In the rows, 128 means zero.
Each row of D is roughly a mix of the hidden directions of one of several groups.
D, 143 rows:
[[166 127 112 148 153 130  95 109 165 119]
 [168 104 159  89 148 135 129 132 144 143]
 [169 123  87 139 104 145 110 145 136 152]
 [143 140 129 122 141  87  86 100 130 100]
 [110 139 153 150 181 153 147 125 115 128]
 [113  99 129  91 113 132  77 121 112 121]
 [155 143  87 156 111 133 148 151 156 137]
 [ 95 155 116 136 163 110 132  94 142 154]
 [106 134 171 121 148 161 153 114  98 120]
 [144 139 104 115 153 138 103  84 146 157]
 [129 142 124 142  96 126 151  83 119 168]
 [159 123 106 113 151 146 114 104 160 162]
 [117 141 125 153 130  87 107 139 105  85]
 [109 114 127 125 112 123  95 163  87 102]
 [132 104 125  95 130 117  69 119 118 138]
 [ 99 137 129 153 170  96 158 140 132 114]
 [110 141  98 129 176  87 135 125 139 137]
 [142 105 106 100  97 121 128 174 107 121]
 [127 134 172 130 168 107 132 152 112 101]
 [126 127 153 105  98 139 167 131  92 152]
 [106 116 115  94 110  89 140 167 132 138]
 [ 90 146 146 120 127 153 166 103 105 143]
 [130 104  85 145  80 149 122 123 132 125]
 [130 115 121 169 167 167 115 126 143 143]
 [124 131  67 140 134 112 110 144 104 110]
 [159 120 149 117 144 121  91 173 138 116]
 [ 95 134 102 110  94 135  93 120 101 112]
 [139 106 173 114 136 119 162 155 155 124]
 [154 119 142 155 133 131 138  99 174 157]
 [147 104 160 118 115 145  86 155 134 105]
 [138 105 166  95 165 140 127 102 143 130]
 [168 146 128 131 166 131 151 155 158 123]
 [ 81 157 127 113 116 123 126 118  84 117]
 [153 131 120 127 142  93 131 179 148 108]
 [ 87 143 146 116 135 106  90 134  96 111]
 [ 89 125 113 114 140 122 152 171  97 122]
 [153 119 119 162 145 100 142 120 174 142]
 [173 117 111 114 111 110  98 143 163 125]
 [159 125  79 141 106 107 106 130 146 145]
 [128 103 142 116 124 155 124  89 130 176]
 [151 132  94  98 106 128  93 140 101 108]
 [122 133 156 127 154 116 176 164 114 140]
 [114 133 169 120 166 114 134  94 105 145]
 [133 132  96 111 134 141 103 165  87 111]
 [103 139 149  94 111 138  83 133 100 133]
 [128  99 114 123  83 160  96 109 128 139]
 [ 83 141 134 111 151 112 100 129  93 112]
 [177  97 134 123 100 139 133 118 158 145]
 [148 133 100 110 119 144  86 166 110 138]
 [109 127 122  99  82  97 101 139 108 119]
 [108 137 125 112 132  98 146 157  85  96]
 [169 110 110 125 107 105 122 155 163 146]
 [ 91 154 124 115 133 133 129  81 127 161]
 [139 148 155 153 117 130 136 156 136  76]
 [115 126 108 108  80 154  92 147 125 129]
 [144 112 136 165 151 126 166 128 156 158]
 [111 108 130 109  78 144 104 104 108 142]
 [ 84 148 125 109  98  99 114 115 101 126]
 [121 126 102 138  94 152  87 128  95 113]
 [152 103 128 118 146 147 172 167 121 119]
 [124 140 130 130 167 128 180 149 107 110]
 [120 128 157 169 132 142 168 104 105 138]
 [125 139 160 137 179 162 139 118 111 118]
 [166 115 120 117 163 148 120 151 107  94]
 [112 133 127 157 149 148  86 108 166 134]
 [124 121 103 111 152 153  72 116 122 139]
 [105 129  82 149  86 130 133 120 106 117]
 [ 87 144 135 160 138 121 110  94 154 112]
 [170 134 127 142 129 128 132 155 174 100]
 [124  92 101 131 101 137 113 167 121  97]
 [144 123 149 162 110 121 110  90 165 143]
 [ 99 157 102 152 128 112 142  94  96 136]
 [160 121 130  97 137 152 101 159 155 150]
 [167 123 111 135  90 127 141 169 131 107]
 [135 107  73 152 120 127 158 119 139 144]
 [142 119 157 139 114 186 141 109 136 143]
 [112 133 154 119 151 151 138 105 151 177]
 [154 118 170 149 128 129 110 144 132  83]
 [156 119 142 161  72 120 127 115 124 132]
 [132 101 115 112 103 140 103 112  78 110]
 [ 96 115 150 137 133 137 151  90  91 146]
 [ 86 134 101 106 143  98 131 108 130 161]
 [170 115 156 145 118 102 136 119 169 126]
 [148 134  90 167 143 103 162 128 138 127]
 [ 91 150 119 154 161 123 130  97 110 104]
 [101 163 120 126 143 102 149  86 110 136]
 [137 127 111 124  95 131 136 170 105  86]
 [139 123 130  88 124 133 142 177  97 111]
 [ 94 125 120 154 164 121 141 101 150 159]
 [178 114 118 139 104 137 165 135 145 146]
 [172 119 141 133 115 134 158 139 171 146]
 [110 103  97  93 132 109 130 127 145 170]
 [136 138  95 123 155 109 176 157 136 128]
 [129 148 124 146  80 140 100  87 124 124]
 [ 91 128 154 130 147 119 151  97  88 128]
 [142 158 121 114 164  88 125 153 146 108]
 [129 129 155 143 188 151 128 130 137 109]
 [170 132 136 151 166 164 143 123 141 122]
 [139 155  93 154 127  84 132 102 136 143]
 [158 141 106 150 121 132 152 165 165 115]
 [148 146 146 169 145 127 171 107 141 137]
 [154 125 121 135 162 114 147 165 169 133]
 [138 128 139 119 122 109 151 167 141  76]
 [143 111 124 152 160 107 150 173 141 108]
 [ 80 141 109 138 155 132  96 100 126 119]
 [173 118 117 144 136  96 107 127 168 124]
 [159 123 147 120 134  80 165 147 130 125]
 [106 147 138  93 126 119  93  87 114 144]
 [138 136 176  83 111 133 108 131 145 121]
 [100 145 137 108  94 142 113  89 128 158]
 [152 124 123 146 148 117 164 106 171 152]
 [ 79 164 144 123 126 127 154 106 108 135]
 [136 133 117 110 117 130  89 180 128 101]
 [105 115 175  97 147 145 129 102 113 117]
 [101 147  94 118  99 136  95 121  93 129]
 [129 116 147  87 138 120  98 151 144  88]
 [104 157 113 113 117 117 110  81 109 152]
 [141 121 127 164 148 128 178  99 139 144]
 [150 107 122 124 111 188 120 111 142 142]
 [ 98 128 112 135 157  78 147 154 128 121]
 [121 139  88 116 113 127  76 152 117 125]
 [124 110 118 142 155 148 128  94 159 169]
 [147 103 147  93 120 173 151 138 122 110]
 [ 83 143 142  99 153 126 101 146 109 109]
 [ 91 164 124 130 139 118 119  82 133 151]
 [145 116 153 115 169 103 109 108 163 122]
 [ 81 145 118 104 146 150 106 141  99 140]
 [133  84 171 126 141 154 138 156 127 119]
 [113 128  98 102 124 138 168 152 164 112]
 [ 83 152  89 157 122 146 114 121 126 122]
 [ 94 144 148 114 134  94 118 137  81 136]
 [148 123 132 117 122 106 144 188 133 103]
 [149 121 163  87 125 142 146 160 105 119]
 [137 100 114 128 141  95 141 181 140 117]
 [126 114 117  95  82 146  95 152 117 132]
 [159 104 139 145 146 169 109 117 161 134]
 [136 121  88 103 161 130  96 148 121 102]
 [130 144 108  81 121 123  85 123 148 148]
 [151 127 104 108 144 100 128 158  98  93]
 [101 175 150 139 140 128 149 112 155 149]
 [122 126 150 115 117 102 147 153 103  78]
 [130 144 141 126  90 103 142 115 148 177]
 [107 152 137 169 118  82 128 113 139 143]]

Here is one row from each group, named. Which group is each of the other rows in?
[117 145 112 107 144  90 135 145 168 156]  (98)
[157 131 146 130 164 111 121  89 142 160]  (73)
[106 113 156  92 143 163 127 108  99 121]  (48)
[177  94 106 142 143 142 121 148 149 126]  (43)

[ 98 129  97 134 154 136 113 148  94  94]  (43)
[127 121  90 107  93  95 114 158 121 113]  (43)
[ 74 123 132 130  94 129 148 136 115 155]  (43)
[137 105 136 135 101 108 124 174 112  91]  (98)
[108 107 144 142  93 157 114  99  94 138]  (73)
[104 116 143 114  91 156  91 130  97 132]  (73)
[146 112 154 144 144 107 165 134 171 141]  (43)
[162 112 135 116 103 124 127 178 125  99]  (98)
[135  95 117 124 138  96  83 108 108 109]  (73)
[117 147 130 164 178 140 141 100 115 125]  (43)
[158  99 143 153 138 163 152 149 115 105]  (98)
[129 111 141 103 166 153  99  95 140 148]  (48)
